128 stands for zero in the data rows.
Here are some points:
[143  97 136 111 131 120 153  98 137  48  68 124]
[116 154 110 156 121 132  86 123 119 175 166 120]
[ 71  91 178  64 120 127 103 108 163  69 160 176]
[100 109 205  97 107 135 105 146 120  91 143 127]
[155 151 105 133 123 124 160 161  87 165 101 102]
[172 134 127 133 139 116 171 158 118 153  94 115]
[142  94 105 108 129 143 182 108 110  75  64 108]
[211 171  65 182 157 129 184 176 105 173  65  81]
[185  60 142 112 111 152 192 142 130 102  58  78]
[195 128 101 149 158 148 186 173 132 141  83  93]
[ 51 178 144 153 129 106  25  83 130 121 208 180]
[ 96 133 155 127 120 141  82 133 155 151 204 148]
[145 151 148 127 155 122 145 172 124 125 122 134]
[155 172  81 176 158 122 125 133 122 161 120 121]
[120 130  84 141 102 140 118 113 126 216 173 115]
[110 157 149 133 140 108 103 130 125  97 130 150]
[153 104 178 107 158 124 163 150 164  10  70 139]
[171 152  63 168 154 140 157 143 130 172 120 102]
[ 86  99 245 108 110 116  57 120 186   0 133 164]
[168 140  82 127 141 135 183 162 104 164  96 101]
[ 79 124 205 106 124 101  70 110 182  26 153 183]
[167 106  73  93 146 126 234 131 106 143  55 116]
[ 79 128 164  97 124 133  93 129 143 101 178 158]
[212 153  70 171 188 145 195 184 144 153  87 101]
[123  64 218  51 103 136 157 157 133  53  94 125]
[109 112 128 119 109 133 114 106 124 125 132 125]
[163 152 140 137 160 126 149 181 131 111 107 125]
[132 104 169 111 138 118 132 112 137  23  71 140]
[196 130  96 137 150 137 202 169  86 156  57  82]
[ 66 151  94 116 134 131  86 107 146 183 216 174]
[121  64 184  71 121 139 160 127 130  65  91 125]
[ 92 164 110 157 133 131  77 129 165 182 223 155]
[117 139  67 139 107 136 137 108  89 236 158 112]
[171 117  71 138 140 152 185 147 131 208 127  98]
[145  82 127  49 138  96 247 110  95  53   8 137]
[124  64 135  63 122 145 179 111 111  91  86 119]
[119 169 108 181 137 132  65 115 144 154 176 133]
[179 160  41 148 154 140 208 165  70 251 107  92]
[157 110  65 110 160 124 198 107 133 117  67 132]
[ 79 110 165 100 104 136  85 114 140  96 170 148]
[ 90 154 186 124 153 106  78 140 173  91 183 186]
[119 129 104 133 121 146 101 121 137 147 155 124]
[131 157  83 179  84 145  92 128  76 228 159  76]
[ 54 136 130 112 100 119  79  82 106 162 191 159]
[137 172  53 177 107 124 115 117  96 213 150 103]
[155 149 108 115 145 118 186 178 112 177 117 129]
[226 119  91 164 141 167 191 180 106 165  68  53]
[ 53  90 217  63 117 123  83 102 178  11 161 188]
[153 137  31 153 130 142 177 117  91 245 131 102]
[135 138  83 109 142 120 191 142 120 192 127 140]
10 more points follow, each with its number after it:
[121 162  95 149 126 131 116 145 129 212 183 123] 0
[ 92 159 135 138 101 110  76 117 105 158 173 142] 1
[142  88 197  60 119 121 181 163 122  83  80 129] 2
[159  86 217 104 114 128 141 159 138  29  68 107] 3
[175 103  58 134 109 148 193 126 102 218 101  79] 4
[114 143 149 139 123 119  90 135 132 120 153 134] 5
[ 87  73 210  89 100 135  90 115 181  40 154 149] 6
[191  74 155  95 124 141 215 163  83 110  33  76] 7
[134 109  77 121 128 143 174 103 104 128  94 105] 8
[ 87 103 153  94 122 128  97 109 158  66 148 157] 9
Which of these numbered points is nearest to each point below, ignoring the 2 directions in which the first points spread most? Its number follows each.
[ 66  97 132  88  82 126  91  96 167 148 195 162] > 4
[184  71 193 104 113 142 167 163 129  52  45  82] > 3
[ 67  96 221  68 120 114  88 118 185  31 170 184] > 0
[139 136  49 143 133 140 167 110  93 163 106 105] > 8
[ 81 146 193 125  93 101  53 112 100 104 149 148] > 1
[113 103 205 107 105 126  98 138 115  88 125 124] > 7
[108 133  93 124 134 121 140  93  99 150 119 140] > 8
[196  78 123 127 121 166 192 172 131 158  88  68] > 6
[117  76 229 124 102 152  70 120 153  38 131 117] > 3
[163 150  79 193 111 155 108 144 109 226 158  69] > 3
[110 123 177 142 104 128  71 119 121 116 145 128] > 3
[ 87 157 131 148 126 137  68 128 154 180 229 155] > 0
[158 128 100 162 127 153 126 150 139 198 162  98] > 6
[ 78 110 234  92 100 128  76 138 134  60 159 144] > 7
[157 120 162 120 149 116 144 146 136  46  66 127] > 5
[112  90 216  96 105 124 114 136 129  61 109 131] > 7
[181  65 146 100 130 143 194 145 148  60  45  94] > 6
[157 110 149 131 142 127 153 134 128  86  77 115] > 5
[191 103  95 167 126 169 160 139 111 182 100  64] > 6
[129 131 131 111 133 132 155 149 120 147 133 131] > 0
[ 72 114 176 106  94 125  81 106 121 123 170 148] > 7
[187 158  12 176 144 137 196 142  99 223  94  84] > 9
[151 103 137 128 121 153 143 155 147 147 135 102] > 6
[140 137  97 172 116 142 103 129 129 198 166 106] > 6
[139 135  92 145 128 132 129 111 115 161 131 111] > 9
[146 143 127 157 140 138 117 139 126 120 122 111] > 5
[172 153  23 154 144 135 188 121  68 224  88  90] > 8
[189 103 104 150 133 156 171 149 137 130  82  78] > 6
[154 158  67 168 121 143 131 147  85 242 150  86] > 7
[ 90 153  82 142 115 139  92 109 120 209 202 137] > 9
[ 92 156  74 152 127 132 101  89 114 155 164 133] > 8
[185  69 107  94 120 148 221 143 113 116  45  86] > 4
[167 117  67 154 112 141 162 111  81 163  73  73] > 8
[135  93 209  91 102 105 148 130 101  25  48 115] > 1
[118 131 127 143 118 149  99 136 154 173 182 123] > 6
[ 97  82 218 104 119 132  83 119 188  28 143 152] > 6
[193  74  81 107 123 158 207 154 155 168  90  88] > 6
[148  99  86 135 117 153 159 124 144 170 134 104] > 6
[109 123 137 124 119 128 112 121 159  89 141 138] > 9
[ 93 133 173 131 123 127  60 127 162  82 172 157] > 5
[180 132  94 130 155 149 187 173 113 167  93  98] > 0
[171 136 138 162 134 140 126 156 124 126 105  96] > 3
[155 106  68 113 122 152 195 133 103 186 104  96] > 4
[150 141  56 157 136 123 151  93 112 160 100 113] > 8
[110 122 186 114  99 104 110 122 104  70 101 130] > 1
[107 147  96 152 118 120 100  90 116 146 142 130] > 8
[163  85 119 103 121 145 180 138 132 117  86 106] > 6
[ 97 120 147 152  85 135  55  98 131 139 175 120] > 6
[165  45 142  65 115 142 228 121 101  62  16  92] > 4
[215  80 126 113 147 144 218 168 150  91  34  88] > 6
[164 104 136  85 134 103 215 134  98  60  16 118] > 1
[ 84  81 239  86  83 116  69 117 150  32 131 146] > 7
[191 128  62 158 142 137 192 138 119 159  70  90] > 9
[ 93  92 243  73  77 117  95 150 145  49 137 141] > 7
[163  94 138  95  98 125 186 149  90 122  60  93] > 7
